Every row has a hidden score. In each pair, how much higher is the second row's than the first's? 20 means about the same, 40 much higher and 0 much lower. The score is a weighted sum of the row's numbers plus the product of two more (or one squared), each taken from its middle value.
array([-47, -40,  21,  36,  25,  45,  17,  19,  51,  10])
array([-10,  -4, -12,  20, -22,  -6, -41, -29, -28,  -1]) 29
array([ -2,  25,  43, -36,  63,  39, -25,  30, -15,  29])
array([  2,   1,  14,  53, -49, -29,  16,  26, -35,  22]) 24
array([ 27, -10, -23,  17,  -4,  -6,  22,  16,  16,   6])
array([  8,  -2,  14,  52, -49, -37,  12,  32, -21,  34]) 29
array([-24,  -1,  40,  15, -13,  31,  41,  51,   5,  36])
array([54, -9,  0, 64, -5,  0, 67, 95, 58, 81]) 16
array([-37,  43,  33, -45,  70,  36,  31,  -8,  48, -48])
array([-40,  30,  38, -39,  40,  33,  -1,  -3,  15, -33]) 16
array([-18,  -6,   9,  23,   0,  18, -21, -14,  26,  -1])
array([ -4,  -3,  13,  10,   1,  18,  -6, -15,  15, -12]) 18
array([-48,  17,  33, -32,  59,  37,   2,  14,  41, -32])
array([-28,  -2,  33, -15,  20,  30,  -6,   0,   9,  -3]) 23
array([ -1,   8,  42, -26,   0,  17,  10,  34,  -8,  22])
array([-22,  18,  45, -75,  88,  30,  19,  25,  22,   5]) 18
array([  0,  21,  37, -74,  61,  24, -16,  26,  -1,   2])
array([-11,  17,  33, -22,  -3,  13, -24,  14, -22,  11]) 25
array([-16,  14,  41, -72,  55,  30,  19,   9,  12,   4])
array([-28,   0,  36, -16,  19,  25,  25,  10,  17,  12]) 25
array([-24,  32,  41, -71,  80,  30,  31,  18,  33, -26])
array([-35,  30,  35, -48,  46,  28,  17,  -2,  23,  -9]) 22
array([-28,   6,  24,  18, -46,  18,  29,   8,  -1,  -4])
array([-45,  35,  34, -18,  14,  45,  52,   2,  30, -10]) 27
array([-43, -11,  31,  11, -35,  27,   3,   5,  17,   4])
array([-69,  26,  37, -18,  49,  46,  41,  -4,  68, -36]) 19
array([-52,  11,  21, -13,  15,  36,   4,  -6,  11, -36])
array([-30,   3,   7,  33, -38,  12, -35, -16, -20,  -8]) 29
array([ -4,  10,  31, -39,   9,  15, -28,   5, -25,   4])
array([-16,  20,  43, -77,  64,  25,  11,  25,   6,  -4]) 17
array([-17,  13,  41, -32,  13,  20,  14,  20,   1,  -4])
array([-30,  27,  44, -57,  67,  31,  39,  20,  26,   1]) 18
array([-37,  -6,  42, -27,  44,  33,  35,  21,  32,   7])
array([  4, -20,  24,  14,  -5,   8,   4,  11,  20,  22]) 30
array([-37,   3,  32, -11,  38,  36,  -6,   6,  18,   9])
array([-8,  1, 23, 19,  2, 16, -9, -6,  2,  0]) 27
array([-35,  18,  41, -33,  58,  37,  14,  14,  23,   8])
array([-17,  12,  39, -12,  18,  26, -33,   8, -23,   7]) 21
array([ -5,  17,  41, -31,  34,  22, -10,  25, -20,  23])
array([-22,  27,  39, -84,  90,  25,  12,  27,  17,  11]) 14
array([-12,  19,  44, -56,  59,  30,  -1,  23,  11,   5])
array([ -6,  -7,  26,   9, -26,   1,  10,  22,  -9,  24]) 21
array([-28,  18,  39, -29,  36,  37,  25,  18,   1,  -8])
array([-29,   6,  34, -14,  -2,  20,   8,   9,  -1,   9]) 30
array([-35,  43,  33, -59,  75,  32,  20,  13,  42, -39])
array([-15,  37,  37, -59,  50,  22,   3,   8,  -2, -10]) 17
array([ -9,  15,  31, -30,  19,  15, -19,  18, -12,   7])
array([  9, -18,  36,  17,   8,  14,  33,  40,  19,  33]) 25
array([-23,  35,  36, -68,  67,  25,   3,  15,  16, -15])
array([-13,  16,  35, -53,  34,  20,   0,  15,  -6,   1]) 19
array([-34,  44,  45, -87,  87,  28,  37,  23,  32, -16])
array([-31,  36,  35, -14,  18,  35, -24,  -1,  -5,  -3]) 29
array([ -9,  -2,   5,  19, -27,   2, -33, -29,  -9,  -1])
array([ -2,   1,  24,  -5,  14,  20, -34,  13,   4,   4]) 11
array([-32,  14,  35, -47,  51,  33,  -7,  15,  11,   7])
array([ -8,  23,  33,  -7,  19,  19, -22,  10, -13,  -6]) 28
array([-28,   6,  41, -48,  66,  31,  33,  24,  34,  -2])
array([-33, -19,  32,  38, -38,  15,  60,  30,  13,  31]) 20
array([-48,  23,  44, -15,  27,  44,  65,  19,  26, -10])
array([ 21, -60,  28,  44,   0,  32, 118,  95, 103,  61]) 32
array([ 21, -54,  23,  57, -18,   7,  97,  65,  90,  43])
array([-52,  36,  33, -32,  53,  39,  40,  -1,  59, -53]) 8
array([-16, -19,  10,  22,  -5,  20, -18,  -1,   7, -10])
array([-42,   1,  30, -18, -67,  29,  -5,  30, -27,  45]) 27
array([  5,   0,  41, -37,  -5,  14,  -1,  32, -28,  32])
array([-14,  19,  46, -83,  83,  22,  17,  42,   6,  22]) 17
array([ -5,  15,  44, -51,  50,  29,   9,  32,   2,  25])
array([ 20, -11,  13,  54, -50, -36,  41,  41,  -1,  37]) 27
array([-28,  -3,  43,   1, -16,  37,  67,  36,  17,  24])
array([ 36, -43,   7,  56, -14,   3,  85,  67,  66,  59]) 29
array([-48,  59,  30, -51,  71,  40,  34, -13,  64, -56])
array([-46,  36,  32, -41,  31,  35,  11, -16,  29, -33]) 20
array([-35,  16,  28, -16,  -3,  31,   0, -10,   4, -29])
array([  3, -32,  14,  37, -22,  -4,  48,  23,  31,  22]) 22
array([-41,  -1,  29,  13,  32,  49,  47,  24,  51, -23])
array([ 16, -38,   1,  37, -15,   7,  15,  -4,  37,   7]) 32
array([-72,  18,  26,  -2,  62,  54,  20,   2,  61, -27])
array([-50,  25,  28, -11,  10,  32,   9, -14,  27, -32]) 35
array([-51,  47,  39, -43,  65,  43,  18,  -2,  53, -48])
array([-36,  29,  33, -30,  30,  32,  -3,   1,  17, -38]) 17
array([ -5, -17,  -4,  23, -21,   5, -20, -23,  10,   5])
array([-22, -16,  20,   4,   2,  16, -19,  -5,   5,   9]) 15
array([-32,   6,  32, -32,  61,  41,  12,  15,  31,  -5])
array([-10,  12,  29,  -8,  22,  26, -13,  17, -13,  -1]) 20
array([  6, -10,  44,  -9,  20,  19,  27,  37,   0,  40])
array([-18,  24,  54, -64,  68,  36,  51,  33,  13,  22]) 16
array([-11,  21,  36, -16,  51,  38,   0,  10,   0,  11])
array([  0,  16,  35, -12,  16,  19, -23,  10, -28,   8]) 20
array([ -3,  14,  37, -25,  19,  17, -19,  16, -20,   0])
array([-10,  17,  48, -53,  74,  33,   7,  27,  16,  -1]) 23
array([  2,   1,  12,  33,  18,  40, -13,  -5,  11,  20])
array([-13,  18,  40, -56,  96,  44,  -1,  14,  33,   7]) 11
array([-17,   8,  32,  -7,  45,  33, -13,  12,  -4,  27])
array([ 10,  12,  11,  24,   2,   8, -11,  10,  -9,  10]) 23
array([ 25,   2, -44, -18, -13, -43,  -5, -24,   5, -11])
array([ 25,  12, -17,  27,   4,   5, -11,   2,  -1,  11]) 16
array([ 51,   2, -38, -19, -12, -48,   0, -31,  -7, -11])
array([ 44,   2, -42, -14, -12, -48,  -9, -24, -16, -16]) 17
array([ 15, -14, -36,  -1, -20, -34, -12, -30,  -5, -14])
array([ 27,   4, -47,  -3, -16, -40,  -7, -21,  -4, -19]) 16
array([ 35,   2, -45, -21, -17, -43, -10, -33,  -2, -16])
array([-21, -11, -14,  28, -21,  -1, -15, -21, -10,  -2]) 23
array([ 33,   3, -44, -28, -16, -47,  -6, -16, -12, -14])
array([ 30,  -5, -46, -16, -13, -48,   2, -32,  -2, -19]) 25
array([ 28,  -2, -42, -15, -13, -50,  -1, -17,  -4, -13])
array([15, 15, -4, 25,  4,  1, -2, 14, -7,  7]) 17
array([ 14,  24,  11,  52, -11, -16, -13,  25, -28,   6])
array([ 26,  14, -40, -30, -12, -46,  -9, -17,  -4, -23]) 19
array([ 39,  20, -41, -16, -10, -49,   1, -24,  -6,  -7])
array([ 37,   7, -46, -21, -10, -49,   5, -30,  -6, -14]) 17
array([ 35,  11, -46, -25, -11, -48,  -8, -29,  -8, -13])
array([ 34,   3, -44, -22, -13, -51,   0, -35,  -5,  -5]) 23
array([ 24,  15, -23,   2,   0,  -9, -11, -20,   3,  -7])
array([ 50,   0, -52, -18, -13, -50,  -6, -19,  -3, -23]) 15
array([ 16,  16,  -5,  37,  -2, -14,  -5,  17, -18,   4])
array([ 23,  17, -18,  18,   5,   4,   1, -10,   6,  -6]) 24
array([ 37,  13, -45, -22,  -8, -50,   4, -21, -10, -22])
array([ 45,   7, -49, -29,  -9, -53,  -2, -20,  -7, -13]) 21
array([ 39,   9, -42, -23, -11, -52,  -3, -17, -12, -13])
array([ 51,  10, -42, -27, -13, -50,  -5, -19,  -8, -17]) 22
array([ 38,  10, -46, -32, -10, -51,  -4, -14,  -5, -19])
array([  4, -12, -30,  22, -38, -19, -18, -15,  -8,  -7]) 24
array([ 31, -20, -43,   3, -23, -38, -12, -20,  -2, -19])
array([ 40,  -6, -35,  -5, -19, -43,  -7, -19,   2, -16]) 25
array([ 10,  17, -14,  36,   6,   9,  -9,  -7,   5,   5])
array([ 31,   6, -44, -26, -11, -46,  -2, -19,  -6, -18]) 14
array([ 34,   4, -42, -28, -14, -51,  -5, -15,  -9, -21])
array([  0, -29, -16,  14, -18,   8,   6,  -8,  33, -13]) 27
array([ 11,  -8, -34,   5, -28, -24, -12, -24,   4, -12])
array([  3,  25,   8,  47,  -4,   3,  -6,  15, -15,  10]) 17
array([ 32,   3, -51, -21, -17, -44,   6, -16,  -1, -16])
array([ 37,  -3, -44, -17, -14, -49,  -7, -11,  -4, -21]) 24
array([ -7, -31, -16,  25, -18,   8,  11, -10,  38, -18])
array([  6,  -7, -28,  19, -32, -26, -17, -20,  -7, -24]) 17
array([ 23,  -8, -35,  -8, -20, -40,  -4, -23,  -6, -18])
array([ 35,   5, -43, -22, -15, -46,  -2, -22,  -7, -24]) 18
array([ 30,  -4, -45, -11, -14, -46,   1, -38,  -7, -21])
array([ 37,   8, -47, -15, -13, -47,   6, -14,  -2,  -7]) 18
array([ -7, -34, -19,  35, -30,  -2, -14, -22,   6,  -7])
array([ 12,  -4, -38,  -4, -26, -32, -15, -42,  -7, -12]) 22
array([ -9, -14, -26,  28, -32,  -6,  -8, -12,   1, -16])
array([  1, -30, -16,  27, -12,  14,  17, -15,  27,  -8]) 22
array([ -3, -14, -21,  13, -34, -21, -19, -24, -15, -12])
array([ 24, -12, -40,  -4, -20, -37, -10, -33,  -6, -15]) 19
array([ 30,  -4, -39, -18, -18, -43,  -3, -34, -11, -12])
array([ 18,  22,  -4,  42,   0,  -1,  -4,   9, -15,   9]) 19
array([ 33,  10, -46, -20, -12, -47,   3, -19,  -6, -11])
array([ 34,   3, -48, -30, -13, -51,  11, -14,  -9, -13]) 15
array([ 17,  24,  10,  47,  -8, -15, -21,  23, -18,   7])
array([ 36,  14, -42, -15, -14, -51,   5, -19,  -1, -18]) 16
array([ 39,   5, -40, -21, -12, -48,  -3, -25, -10, -13])
array([ 31,   8, -51, -21, -12, -50,   0, -29, -11, -23]) 17
array([ 40,   4, -42, -14, -19, -46, -15, -22,   1, -20])
array([ 13,  30,  11,  46, -14, -13,  -4,  23, -40,   9]) 10
array([ 31,   9, -29,  -4,  -3, -11,  -1,  -1,  -1, -11])
array([ 31,   2, -42, -23, -12, -48,  -1, -28, -12, -15]) 24
array([ 38,  12, -39, -27, -12, -48,  -2, -12,  -8,  -6])
array([ 32,   7, -48, -20, -14, -48,  -9, -14,  -2,  -9]) 20
array([ 38,   2, -36,  -3,  -7, -40,   5, -24, -11, -18])
array([ 38,   3, -46, -21, -12, -46,  -5, -26,   0, -28]) 24
array([ 17,  12,   1,  41,   3,  -3, -17,   5, -15,  17])
array([ 35,  10, -22,  12,   2,  -5,  -6,  -7,   3,   1]) 17
array([ 38,   8, -41, -19, -12, -50,  -8, -18, -11, -12])
array([ 20,  23,  10,  44, -16, -17, -12,  19, -44,  20]) 17
array([ 39,  10, -42, -18, -12, -50,   1, -40,  -9, -17])
array([ 31,   8, -36, -26, -13, -47,  -5, -27,  -7, -11]) 20
array([-57,  -5,  43, -46,  51,  38,  86,   7,  75, -21])
array([-41, -16,  40, -16,  14,  30,  68,  27,  61,  -1]) 19
array([-46,  53,  24, -32,  60,  44,  10,  -6,  38, -49])
array([-31,  22,  30, -28,  25,  28,  -9,   3,  18, -19]) 24
array([-48,  29,  34, -50,  79,  35,  22,   3,  54, -26])
array([-55,  17,  29, -43,  30,  30,  -3,   8,  10,   1]) 16
array([-25,  15,  30, -10,   4,  19, -28,  -1, -17,  -6])
array([  2,  11,  38, -45,  16,  15, -25,  13, -30,  13]) 13
array([-19,  20,  47, -74,  67,  30,  24,  33,  17,  11])
array([-21, -12,  32,  25, -24,  12,  43,  41,  16,  15]) 25
array([-43,  14,  46, -34,  30,  39,  55,  26,  25,  11])
array([-45, -33,  39,   7,  19,  38,  78,  45,  67,  12]) 24
array([ 50,  30, -32,  43,  -4, -21,  43,  73,  48,  55])
array([ 45, -35,  11,  71,   3,  35,  78, 106,  75,  81]) 29
array([ 70,   3, -16,  57,  -7,  -9,  59,  92,  52,  66])
array([-59,  32,  43, -25,  55,  45,  52,  13,  43, -21]) 33
array([-33, -15,  35,  16,  23,  44,  64,  13,  47,  -4])
array([ 52,  19, -31,  25,  -9, -29,  17,   6,  25,  13]) 22
array([ 54, -33, -16,  25,  -2,  51,  31,  30,  64,  43])
array([ 27,  -3, -31,  13,  -8,   3,  -1,  -6,   9,  -8]) 22
array([-38,  16,  32, -13,  16,  31,  -4,  13,  -3, -14])
array([-15,  11,  45, -45,  33,  25,  17,  30,   2,   8]) 19
array([-27,  34,  42, -74,  80,  27,  44,  29,  32, -11])
array([-30,  15,  50, -57,  51,  29,  23,  16,  25,  -5]) 28
array([-18, -11,  35, -16,   3,  19,  31,  10,  25,  -7])
array([-23,  27,  35, -68,  65,  30,  25,   1,  38, -27]) 20
array([-54,   7,  34, -26,   0,  30,  30,   4,  22,  -3])
array([-51,  37,  35, -39,  72,  36,  27,   4,  48, -43]) 19
array([-50, -29,  45, -32,  23,  33,  82,  39,  63,  -3])
array([ 14, -40,  24,  44, -34,   6,  78,  54,  57,  24]) 28
array([-42,  31,  40, -29,  32,  44,  56,  -3,  39, -22])
array([-23,  16,  26, -27,  14,  31, -19,   6,   6, -17]) 16
array([-17,  19,  34, -46,  17,  24,  -3,  10,   3, -11])
array([-38,  26,  39, -80,  81,  30,  17,  11,  39, -13]) 17
array([-23,  31,  38, -48,  35,  30,   5,  11,   7,   3])
array([ -4,  17,  27,  -8,  15,  23, -21,   0, -22,   7]) 20
array([ -9,   0,   8,  36, -25,  -4, -40, -20, -29,   3])
array([-11,  -5, -10,  34, -34, -14, -36, -19, -23,  -4]) 17
array([ 12,  21,  34, -15,   1,  11,  -9,  22, -26,  23])
array([-23,  19,  39, -20,  40,  34, -12,  20,  -8,   8]) 19
array([ -4,  13,  18,  22,   6,  13, -24,  -4, -10,   6])
array([ 14,  11,  35,   1,  -4,   7,  -9,  19, -22,   3]) 14
array([-46,  18,  32, -26,  39,  41,   0,  21,   1, -11])
array([-22,  16,  17,  19,   6,  25, -14,   3,  -9,   0]) 31
array([-30,   8,  30, -36,  -7,  27,  -5,  -3,  -2,  -3])
array([-36,  38,  36, -69,  69,  30,  28,   8,  28, -19]) 15
array([-51,   0,  37, -39,  19,  33,  54,  21,  49, -12])
array([-14, -30,  36,  -7,  -7,  18,  50,  23,  46,   8]) 28
array([-33,  39,  37, -41,  58,  31,  20,  -4,  38, -56])
array([-44,   6,  28, -22,  20,  33,  -9,  -4,  21,  -7]) 11
